In the rows, 128 means zero.
One turn moves each row of this set onto another row. After a few examples, where does it send each row asked below?
z_443: [156 114 138 148 129 137 124  90 116 109 131 120 137  82]
z_982: [134 104 140 142 111 172 115 101 131 106 131 123 162 101]
z_914: [128 110  89 131 137 173 117  93 107 121 127 131 140 120]
z_7: [122 126 124 102 141 141 121  89 126 108 136 125 129 134]
z_484: [125 106 130 110 146 137 125  91 132 101 135 118 157 133]
z_28: [138 115 116 124 128 168 156  83 127 109 163 137 154 109]
z_753: [132 118 137 125 136 158 158 123 104 126 157 114 138 126]
z_936: [124 119 133 132 130 156 163  96  82 113 132 120 139 127]
z_973: [131 140 122 139 136 140 138 106 101 124 115 123 119  91]
z_59: [137 122 112 131 124 154 123 121 116 139 149 114 114 115]
z_804: [130 136 133 134 158 147 127 108 125 133 129 105 157  94]
z_467: [138 104 110 149 119 133 154 120 115 121 135 121 137  97]
z_11: [111 144 121 128 116 165 127 106 126 126 115 119 151  96]
z_375: [130 120 115 136 161 177 117  85 116 111 118 139 147 109]
z_762: [128 122  99 149 119 145 133 104 127 129 126 130 116 101]
z_989: [111 128 142 126 119 174 151 111 108 111 126 121 163 117]
z_347: [144 121 135 129 144 160 101  98  98 128 135 104 132 111]
z_142: [145 102 134 143 127 150 136 108  81 111 127 123 122 114]
z_671: [126 106 125 113 138 143 124 101 133 103 141 133 126 140]
z_583: [147 102 144 144 143 151 139 116 134 118 155 115 156 105]
z_462: [121 117 119 139 101 171 131 121 137 119 135 131 138 106]
z_75: [128 111  93 119 120 169 146  90 105 120 151 127 147 124]
z_937: [126 118 118 109 140 134 113  87 141 109 136 121 143 124]
z_5: [147 109 143 144 131 160 117  73  94 106 126 122 135 111]
z_313: [133 129 126 131 154 171 145  82 136 108 139 144 153 101]
z_898: [148  90 126 158 119 148 139  94 132 109 144 127 146 101]
z_772: [128 119 144 126 108 181 118  97  98 108 129 122 142 119]
z_156: [118 142 121 138 141 140 156  91 118 124 117 118 152  95]
z_49: [138 122 139 134 134 135 160  97  94 113 132 111 158  95]
z_3: [117 110 120 112 145 136 137 107 138 105 136 128 144 137]

z_973 goes to z_49
z_671 goes to z_937
z_347 goes to z_583
Now find these:
z_936 goes to z_5
z_914 goes to z_313
z_772 goes to z_982

One turn moves each row of this set onto another row. After a few examples, where does it send each row asked below?
z_134: [133 129 128  96 128 131 117 109 114 115 132 135 143 146 137]
z_665: [145 116 125 109 132 128 115  93 118 152 120 114 118 135 131]
z_122: [102 131 133 121 117 148 123 131 133 151 128 147  97 125 130]
z_950: [131 116 141 108 144 104 119 102 130 134 106 111 121 111 124]
z_625: [127 135 131 118 110 127 132  98 101 123 114 154  94 146 141]
z_191: [110 141 134 154 117 116 133 119 127 132 130 148  98 127 122]
z_531: [128 134 136 132 125 143 143  97 115 126 114 142  83 153 138]
z_111: [ 97 140 136 124 120 143 129 132 150 137 112 138 105 119 120]
z_534: [134 116 145 119 153 118 127 101 139 139 108 100 110 123 123]
z_204: [118 109 139 123 143 128  96 102 129 143 127 162 103 136 127]
z_84: [110 144 132 154 113 116 134 118 129 132 128 145 100 131 121]
z_663: [135 118 160 127 160 134 135 122 132 131 130 122 112 156 134]
z_495: [ 98 113 138 120 116 143 145 108 132  96 130 131 110 126 144]
z_393: [133 111 124 122 151 146 137  86 135 136 115 111 113 142 132]
z_740: [ 99 108 138 119 110 141 144 108 128 104 135 132 107 135 149]
z_990: [132 132 145 107 147 119 119 119 120 105 115 138 143 122 125]
z_708: [126 117 155 121 157 136 139 117 138 123 133 114 113 158 139]
z_893: [120 135 147 137 138 135 151 102 130 113 103 133  82 141 130]
z_253: [135 124 136 110 134 142 129 110 125 128 138 122 127 169 142]
z_886: [125 103 131  99 131 104 118  95 111 135 119 132 125 126 143]
z_651: [138 117 130 101 131 110 110  97 116 141 114 119 125 118 129]
z_261: [111 110 150 119 129 102  99 109 140 140 119 152 109 146 127]
z_997: [111 143 130 154 120 120 132 118 125 129 130 150 100 122 120]
z_374: [119 118 160 113 166 121 133 121 134 106 125 123 121 129 133]
z_346: [121 113 138 120 152 120 140  95 149 124 100 103 119 134 127]
z_889: [122 126 143  98 147 118 121 116 120 101 124 136 139 122 133]
z_292: [ 98 111 136 117 105 137 143 108 129 101 133 131 112 134 148]
z_120: [118 138 141 113 113 107 133 104 108 109 102 153 101 129 135]
z_771: [ 97 114 136 117 109 138 143 109 132  96 129 131 114 129 144]
z_217: [111 124 145 124 127 108 107 107 159 129 103 137 118 150 115]
z_2: [129 123 161 121 169 123 131 123 130 111 119 129 122 125 127]
z_436: [112 146 127 154 116 121 132 116 126 129 128 149 103 124 119]
z_148: [ 99 109 139 122 117 145 145 108 129 101 135 131 106 130 146]
z_391: [114 139 150 126 131 112 144 107 125 102  95 140  94 125 128]
z_512: [118 130 132 131 139 137 110  98 160 125 103 138 118 144 109]
z_241: [ 99 133 136 116 108 132 121 135 134 148 123 148 103 124 130]
z_176: [142 125 143 116 133 135 126 116 121 137 131 126 126 171 137]
z_70: [117 109 143 105 139  94 129 100 133 123 103 116 125 124 134]
z_811: [141 115 135 120 145 133 126  95 133 150 117 103 108 138 128]
z_741: [112 146 128 153 112 120 133 116 129 130 127 146 104 130 119]
z_441: [135 105 119 109 139 136 123  86 112 143 126 129 117 138 141]
z_315: [101 136 133 126 125 154 128 130 143 143 121 142  98 121 124]
z_774: [ 96 138 137 117 110 129 124 136 145 138 114 141 108 121 124]
z_164: [122 120 128 131 149 149 103  95 142 133 118 153 110 135 115]
z_582: [140 135 133 104 126 126 116 114 115 121 123 137 145 150 131]

z_534 goes to z_651
z_997 goes to z_741
z_512 goes to z_261
Now find these:
z_582 goes to z_663
z_740 goes to z_495
z_441 goes to z_346
z_122 goes to z_111
z_625 goes to z_893
z_134 goes to z_708

